In the rows, 128 means zero.
One turn sends every row of this set to another row. A few are shown first. Where does it send the rows asked after them?
ked: [ 80 149 127 147 123 159 164 126 114 141 120 134 103 126 123  97 116]
Deme: [129 159 147 108 160 135 117 156 103 102 152 143 123  99 106 119 110]
sigok: [157 124 153 140 120  99 126 112 150 121 126  96 116 131 109 127 154]
Rak: [ 96 147 157 147 123 137  94 128 103 117  73 129 136 134 159 130 104]
pov: [ 89 134 158 107  93 133  83 137 156 124 128 105 147  94 128 135  99]
posur: [132  96 152  83 126 146 106 119 121 127 144 123 124  86 118 112 112]
lebu: [121 141 153  91 115  94  88 114 146 152 102 114 111 122 135 144 123]
nem: [120 160 145 158 103 159 123  94 119 131 124 142 117 160  96 113 139]
nebet: [117 119 114 155 120 139 144  98 104  88 107 152 140 137 127 123 129]
Mumu: [ 90 175 143 120 128 127 117 147 106 132 139 152 122 112  81 101 138]
tegin: [142 136 123 119 145 150 155 127 133 118 150 119  97 102 138 101 105]
Doko: [105 119 177 119 122 149 118 144 120 161 136 151 151 133 122 165 120]
vigam: [128 161 146 156 122 154 158 139 146 149 125 127 103 121 124 166 122]
naken: [ 79 136 116 117  95 116 115 134 119 156 146 135 143 114 140 156 104]
Zoma: [113 146 143  94 114  99  84 117 149 146  91 119 111 117 126 146 120]
nalot: [115 130 155 125 154 139 100 148 104 133 142 138 148 102  78 106 133]
Lapa: [117 167 124 140 158 126 131 151 115 128 119 147 130 104  96  91 103]
Lin: [ 89 129 171 148  96 144 142 136 132 102  85 151 147 119 126 128 135]
dusev: [117 168 115 129 119 119 126 127 164 138 146 105 125 130 123 113  77]
Nibez: [ 67 113 157 106 103 154 116 120 100 146 118 140 124 112 104 112 126]
Katon: [134 120 156  97 132 126 117 123 143  76 113 148 153 123 137 115 102]
dete: [111 135 107 122 132 129 133 131 136 147 169 117 123 123 138 170 115]
losur: [132 112 112 125 116 137  95  84 123  98 121 142 144 123 124 111 144]
keli: [155 124 157 141 131 101 132 109 148 117 123  93 116 140 125 121 149]
Teno: [ 99 140 162 140 118 129  91 115 101 126  70 126 133 139 153 125 107]
Defor: [106 153 168 162 121 123 139 141 109 125 135  94 120 151 160 143 117]
Befos: [159 146 136 135 120 159  96  96 153 102 121 105 111 109 114 125 118]
Sofez: [117 147 167 168 120 127 139 149 110 118 143  95 125 143 155 146 126]

Mumu goes to nalot
Befos goes to vigam
Now find these:
tegin goes to ked
nebet goes to naken
sigok goes to Sofez
lebu goes to keli
dusev goes to nem

One turn sends every row of this set to another row. A few are shown first. Where does it send the rows asked after them?
Kubo: [140 141 123 130 138 170 101 100  34 112 144 108 139 104 139 126 161 176]
bas: [121 143 138 116 135 143  96 108  48 111 146 100 147 122 123 120 151 201]
Fitan: [ 90  94 119 132 148 153  91 121 121 127 104  79 124 157 127 102 124 118]
fonem: [134 122 129 122 159 175  93  93  19 109 127  74 140 147 134 116 154 120]
Lile: [ 99 117 120 140 143 185  92 114 141 136  95 100 136 161 131 125 147 139]
Gogu: [142 153 119 102 156 163  84 100 100 142 114  92 132 157 151 127 148  79]
mesir: [121 156 127 129 149 144 108 106  59 115 136  96 138  84 147 118 181 180]
Bapin: [132 131 127 120 166 185  83  87  71 131 129  97 125 130 117 127 105 187]
vure: [118 150 126 111 153 131  95 104  63 114 127  89 140  83 159 103 169  97]
bosup: [126 142 150 123 142 104  84  97 114 137 139 115 154 121 121 124 168 170]
tas: [120 146 112 136 150 155  91 121  32 118 102  93 140 143 138  80 182 159]
lelad: [104 115 136 117 152 134 100  77  72 117 113  71 148 159 105 130 120 174]
nikur: [117 112 117 116 142 118  95  72 124 110 128  93 144  89 133 121 135 146]
temep: [126 158 118 113 144 188  63 126 108 131 138 107 133 157 139 101 154  94]
Leki: [105 126 114 121 150 153 102 115  89 134 133  94 128 190 117 118 139  91]
zol: [121 129 128 114 153 153  75 110 131 139  80  76 130 128 161 107 137 109]
Kel: [107 161 114 112 132 167  77 121 136 142  94 117 140 134 149 110 139 116]
bog: [115 121 115 102 160 170 122 121  84 104 150 125 133  86 153 120 172 128]
gino: [127 125 123 118 146 150  98  98  83  99 158  96 139  94 134 119 163 197]
tez: [ 93 140 138 131 162 186  88 133 106 136 129  86 130 185 119 115 157 120]

zol goes to Fitan
Kel goes to Lile
Now find these:
Kubo goes to mesir
fonem goes to vure
bosup goes to Bapin

One turn sends every row of this set to another row. A few are shown first. Where does it send the rows asked after them?
sotez: [119 143 136 130 120  86 150 123 113 175 134 141 120]
baze: [124 120 133 115 125 155 128 156 160  87 126 102 135]
fetot: [126 109 130 129 124 162 125 161 153  88 138 118 121]
geza: [118 117 135 127 120 164 132 145 146  77 144 119 132]
dos: [146  94 152 126  75 149 134 156 102 139 126 144 126]
Zud: [144 142 153 123 108  81 144 118 130 128 157 139 141]
bisat: [141 126 135 116  82 149 100 131  99 143 121 137 102]
tamo: [137 153 138 112 107  83 151 110 129 125 136 138 145]
timuz: [136 131 154 122 109 120 144 124 139  85 161 129 150]
katur: [127 143 156 124 109  89 156 111 119 134 155 136 148]
Bir: [ 83 131 126 135 131 138 149 146 139 171 100 131 104]
Les: [ 95 127 116 136 136 129 144 147 116 179 113 133 100]
kaven: [ 91 116 118 133 136 177 133 154 133 119 121 116 109]
suviv: [ 92 121 123 133 131 169 132 157 157 125 106 122 106]
disi: [ 81 130 120 134 139 144 147 141 114 168 115 123 106]
fil: [100 110 113 136 137 167 132 165 137 134 115 121  99]
Gedo: [145 111 134 123  75 154 121 142  97 134 121 151 111]
vos: [ 99 111 118 124 136 163 142 169 146 128 103 108 119]
guv: [103 145 141 131 116  96 160 123 130 176 117 144 123]
Sov: [119 123 137 126 114 158 129 147 170  82 129 124 126]
davap: [148 125 150 123 109 119 131 137 151  84 160 127 142]
filom: [137 136 154 122 100 116 141 126 162  87 146 138 144]
madav: [139 113 171 116  86 135 106 147 113 160 132 108 125]
bini: [136 127 154 112  85 139  93 133 107 155 127 115 109]
gukov: [129 146 156 125 101  84 157 114 143 134 139 148 143]
zopu: [ 94 125 114 127 134 133 162 153 122 169  97 128 116]
nofud: [ 99 142 140 130 125 100 158 119 108 176 131 134 125]
Puraf: [143  96 170 122  80 139 126 158 111 152 132 124 134]
kuzib: [143 140 143 108 109 113 132 126 152  85 142 118 149]
noke: [114 144 124 121 119  93 165 125 113 167 113 145 129]

noke goes to zopu
fil goes to fetot
guv goes to Bir
Now find these:
bini goes to bisat
timuz goes to katur

One turn sends every row of this set to another row. A few are shown first. Where does it send the rows asked after them?
Loluv: [124 128 155 103 144 108 112 191 130 114 116 147 193 163  78  98  83]
nulo: [114 118 121  78 128 128 136 169 120 118 149 159 154 127  82  94 124]
nasu: [125 105 121 129 107 102 155 169 129  90 144 173 174 128  48 150  69]
kup: [143  93 147 119 125  78 108 160 144  96  95 138 136 146 112 133  61]
Pite: [129  89 121 135  93  85 130 137 151  83 149 195 159 133  82  76  95]
nus: [156  82 120 128 143 110 140 137 114  86 127 165 121 144 106  97  93]
Mazo: [124 137 106  92 124 111 143 158 115 125 141 135 156 158  52 110 125]
mide: [149 142 143 145 123 101 143 170 121  66 149 148 180 107  72 137  90]
maten: [110 115 152 106  95  89  71 154 102  97 136 153 141 164  78 110 104]
simo: [151 145 129 126 162  96 127 174  85 112 132 170 122 143  52 125  98]
Peme: [125 135 119 161 126  94 121 147 152  77 131 170 180 127 107  71 106]
voku: [100 137 126 160  94  94 110 167 133 101 134 153 128 144  83 139  61]
tetir: [117 119 154 124  76  76 113 141  97  96 111 146 172 157  67 115  99]
ludi: [174 103 112 138 109  65 166 163 135 120 142 189 135 132  87 127 108]
ketet: [122 113 110 124 146  75 143 178 154 128 123 186 133  96  96 111 116]
fubo: [135 121 128 122 123  89 162 178 142 127 127 172 106 111 112 123  96]
Kosaz: [139 117 130  94 125  95 151 181 141 114 152 190 191 151  65  95 126]
Bira: [103 121 132 141 136  74 120 170 150 121 133 170 127 169  65 119 150]
Kivo: [160 127 151 114 144  88 114 201 140 118 150 132 169 163  82 133 127]
fogef: [148  90 129 134 135  62 112 161 162  90 110 148 148 103  99 131  70]
Fufu: [129  98 121 160 131  88 147 145 161 110 109 154 174 135  96  78 111]
kazab: [148 127 139 143 108 111 136 161  97  78 155 145 186 109  73 128 103]
Bes: [136 122 165 112 148  86 121 162 102  91 125 159 136 150  25 113  96]
tis: [134 155  94 102 143  61 106 166 142 112 132 174 128 160  89 119 129]
duta: [132 135 108 145 153  73  90 160 148 104 134 158 133 173  92 114 139]
muf: [111 155 151 145 122  95 128 185 109 108 110 176 167 140  72 108  57]
ninal: [129 137 124 149 156  73  99 176 164 107 131 167 120 176  97 112 113]
nez: [156 146 148 128 159  74 115 174  87 101 117 174 139 148  60 132 106]
Sefe: [160  97 110 134 122  70 114 138 137  88 116 163 141 166  68 123  51]
soku: [145 128 126 135 122  97 169 186 145 132 126 161 136 111 115 112  84]
zulon: [120 108 146 111 109  67  68 156 117  88 126 152 163 111  60 119  83]
Pez: [148 102 156 128 112  69 145 151 167  71 114 138 142 162 104 126  83]
zape: [111 137 131 118  90  75  91 166 145 101 149 168 175 169  46 108  81]
kikik: [127 116 143 158 115  89 111 154 155  77 127 164 190 142 117  82 106]
Dalam: [150 121 146 157 101  85 139 153 135  87 144 124 161 105  54 118  79]
Mipo: [169 101 162 123 122  76 112 167 132  92 116 133 131 140 100 130  59]
kezu: [123 108 102 151 123 122 131 144 140  66 155 146 137 147  90 132  87]
gunu: [154 125 150 127 100  79 125 187 124 132 165 157 143 129  98 107 146]
nevip: [146 138 129 119  96  74 133 153 127  59 133 156 185 109  95 135  85]
duziz: [159  96 119 116 125  61  98 165 170 124 151 161 143 170  74  99 121]
temi: [108 119 147 105  82  88  73 158 115 108 131 139 161 142  83 109  98]
Labe: [153 122 135 116 133  61 124 188 116 144 115 179 156 153  42 126  82]
nabi: [136 135 106 121 124  68 126 150 171  77 120 176 164 136 125  90 103]
goti: [142 146 129 123 125  75 168 168 155 127 125 170 110 141  90  84 102]
Vako: [159 110 138 141 119  78 115 146 108 109 136 182 129 142 108  69 128]
kigan: [148 151 121  88 135  73 117 162  85  90 119 167 159 138  61 140  98]
Tuzo: [ 95 123 107 102 124 129 134 169 127 121 145 166 157 146  92  99 127]
sepi: [102 116 117  85 141  99 103 171 125 108 146 171 156 118  55 113 131]

voku goes to muf
maten goes to simo
goti goes to Fufu
Now find these:
Pite goes to Sefe
tis goes to ketet
fubo goes to Peme

One turn sends every row of this set to another row. A few are shown first. Where does it send the rows asked after them?
zubov: [136 155 112 104 168 117 130 103 166 111 104 129 125 129  79 133 139 160
 128 139 122 132 103 141 103  99 140 130]
bibor: [112 180 117 111 128 153 119  92 160 138 129 132 142  90 151 128 107 119
 136 117 140 147  93 135 163 113 181 159]
nim: [153  94 153  77 152 124 122 121 125 156 135 156  98 122  92 129 118 131
 123 116 101 132  98 107 125 151 151 147]
Lef: [146 138 154 133 126 158  81 105 139 119 133 132 116 136 153 157 124 123
 103 155 108 120 117 143 110  99 163 156]
nezir: [121 108 129  68 147 112 112 137 106 160 131 154 113 101 110 126 134 128
 140 111 123 145  98 113 150 109 177 158]
zovi: [108 152 135 122 164 142  74 141 145 138 157 162 134 124 127  97 134 142
 138 129 122 156 158  95 112 153 166 162]
nam: [157 142  98 109 149 142 117 142 112 132 142 142 116  73 107  98 144 107
 116 152 100 134 126 143 150 152 142 137]
tapuv: [ 82 147 124 122 112 149 153 118 148 157 116 132  97 140 127 130 158 135
 106  96 123 118  78 110 135 151 140 154]
Zito: [125 140 138 144  94 136  79  97 121 157 163 126 161 133 123 132 115 122
 130 141 134 145 144 108 130 134  97 136]
nofen: [127 144 131 135  96 130  89  79 128 155 157 125 159 129 106 124 116 122
 131 133 134 145 150 109 138 136  93 132]
tik: [154 132 103 124 172 160 103  92 144 128 111 126 122 131 110 115 140 128
  89 109 153 121 106 149 110 141  98 135]
zime: [124 164 134 114 166 138 140 146 131 166 120 167 110 118 108 128 101 143
 113 104 127 152  96 150 149 170 131 127]
Gesub: [137 166 120 128 142 147 129  78 169 164 105 163 134 107 130 142 150 153
 113 127 151 143 132 134  95 164 123 168]
luda: [ 89 163 132 127 144 122  90 139 176 118 156 164 129 138 128 111 132 149
 130 123 133 150 136  99 103 168 151 147]
gog: [118 129 127 127 105 128 118  73 145 158 143 119 137 129 100 125  99 115
 136 104 131 147 129 121 149 152  82 136]
kefof: [111 151 141 120 155 147  75 140 139 155 167 161 133 117 127  98 122 137
 146 132 115 161 153 102 122 147 169 168]
Solu: [139 103 134  66 152 112 120 125 102 165 129 161 109 103 107 126 134 130
 131 115 121 139 102 110 137 114 166 158]
nado: [100 113 106 129 128 124 104 129 114 137 122 109 119 130 145 158 133 137
 138 130 163 128  96  98 153  91 114 141]
Rof: [102 130 143 117 110 135 141 116 158 134 154 125 103 143 111 165 134 153
 146 135 105 107 136 151 121 147 103 128]
Sidi: [121 131  99 149 112 135 126 133 119 125  90 125 101  80 133 123 161 141
 108 141 134 137 118 128 125 119 167 177]
Gobut: [121 128 149 138 130 155 126 142 162 137 150 127 121 155 101  96  90 156
 111 117 141 139 127 154  97 137 151 131]
Sebo: [130 166 109 165 115 135 129 136 139 114 131 116 148  93 121  94 119 142
 123 160 118 145 138 116 104 124 161 162]
rivo: [147 119  91 125 112 127 145 127 129 142 134 117 137  92 138 131 134 104
 126 162 122 112 154 146 149 138 108 148]
rade: [119 147 129  91 126 151  92 123 150 107 117 114 157 115 134 164 153 101
 136 137 105 118  99 126 153 145 153 125]
tugib: [ 86 114 111 133 145 126 117 138 153 154 110 142  95 137 139 133 131 163
 126 139 158 147  80 123 127  95 108 154]
gom: [132 127 140 109 154 179 104 126 139 165 127 134 154 100 156 129 105 110
 139 141 120 158 112 179 123 118 131 162]
ligot: [135 135 108  84 161 148 151  97 197 155 127 133 143 128 111 108 145 140
 136 134 113 103 127 118 123 147 146 166]
kav: [ 94 113 100 131 139 131 112 127 126 145 114 115 119 126 145 144 139 150
 141 137 167 133  95  98 145  87 106 147]

gog goes to luda
Zito goes to kefof
Now find these:
Gesub goes to ligot
gom goes to bibor
Sidi goes to rivo
kav goes to nofen
tapuv goes to Rof

